In the rows, 128 means zero.
One turn or mirror swaps these rows in pairs. Which row does each one swap with?
The rows were stretched afterwards, more along some directions than others.
Sal: [145 124 118 151 161 148 146 127 124 120 140 138 117 120 148 144 140]
gan: [145 131 136 137 142 144 153 134 136 115 137 101 102 131 139 156 130]
Numag: [144 132 119 124 154 126 146 136 125 116 133 127 128 123 146 144 140]
puz: [158 118 127 121 153 149 150 142 149  91 151 129  95 116 170 189 127]
lafod: [141 127 126 118 122 126 124 129 139 121 137 142 130 125 113 142 110]
vifa: [128 122 129 112 125 129 140 148 150  96 119  96 113 125 137 167 161]
ferag: [142 131 118 127 152 134 149 128 128 121 134 132 123 122 141 144 139]
bika: [138 142 131 109 142 118 158 147 150 131 136 124 133 129 143 168 117]
dusiz: [134 119 129  99 120 132 137 157 149  97 129  93 111 119 139 168 158]
gab: [148 126 142  83 141 116 134 152 143 122 143 128 119 123 133 157 119]
zeto: [150 112 108 118 134 143 132 141 140  84 152 120 101 112 150 182 129]
moto: [163 124 130 112 128 143 140 134 153  97 160 124 109 111 159 183 120]
Genub: [135 149 138 105 137 111 154 143 150 130 132 128 137 126 143 167 117]
Mepom: [143 130 128 129 146 131 146 132 134 116 139 127 130 112 148 147 145]
Kaz: [136 144 136 111 145 122 161 144 153 130 129 124 130 129 148 172 120]
logir: [143 132 127 136 159 132 159 129 134 114 134 128 118 118 161 154 150]
sosut: [133 116 114 105 130 119 141 150 147  92 123  98 105 130 151 175 155]
zon: [162 119 129 106 151 136 142 147 145 101 169 120 108 107 164 187 126]
vif: [165 114 137 115 139 148 146 132 154 104 158 122 112 108 174 180 122]
Guv: [147 128 128 131 158 133 149 138 135 117 146 132 124 113 147 149 144]
mur: [146 125 149  91 121 126 131 146 155 128 135 125 121 120 130 160 117]
dap: [133 152 134 109 146 118 161 150 145 129 127 127 132 128 140 167 125]
fof: [144 128 136 131 142 141 154 132 138 117 140 100 104 130 144 159 123]
rimu: [134 116 129 105 112 125 136 147 150  95 131  89 114 121 139 166 155]
Fuvip: [143 138 145 105 134 109 134 143 140 123 150 139 132 132 123 152 107]
pel: [147 126 139  98 140 125 130 150 135 134 152 139 124 124 124 158 115]
luba: [152 110 119 106 155 152 140 150 139  96 153 127 103 107 160 185 132]
bapob: [140 127 149 104 136 125 136 149 143 126 137 138 127 119 126 162 124]
zufu: [157 117 135 116 156 149 146 150 135  96 161 124 108 106 159 186 136]
kesod: [143 131 126 127 161 130 156 146 126 116 141 126 126 112 142 148 144]
gidiz: [137 146 130 110 146 123 162 153 149 127 128 123 125 127 144 173 125]
piro: [133 128 136  97 112 118 146 150 146 102 129  85 121 130 137 164 154]
fut: [150 122 139 132 130 146 153 126 144 108 143  94  99 127 148 164 125]
kos: [143 119 135 106 139 132 129 139 142 123 143 140 125 123 126 154 117]
zasul: [144 126 134 138 138 149 150 129 138 114 135  99 100 129 146 157 129]
nulo: [146 127 135 136 142 144 158 134 139 110 138 100  98 131 143 163 130]
Kodis: [131 120 118 104 120 131 137 158 141 101 130 100 115 127 136 170 150]
Fur: [160 116 126  95 161 135 147 151 155  95 154 127 102 112 173 195 133]
dozut: [134 118 116  98 118 134 143 147 145  97 126  93 108 127 142 172 152]
febu: [139 125 147  92 118 103 125 140 149 121 150 120 128 124 136 160 115]
Naf: [161 109 124 110 151 167 144 150 146 101 151 125  93 109 167 193 135]
nuru: [145 131 141 100 112 115 127 138 146 120 147 127 120 123 122 156 109]

Swapped with piro: logir
Swapped with fof: Kaz
Swapped with Mepom: rimu
Swapped with dusiz: Guv

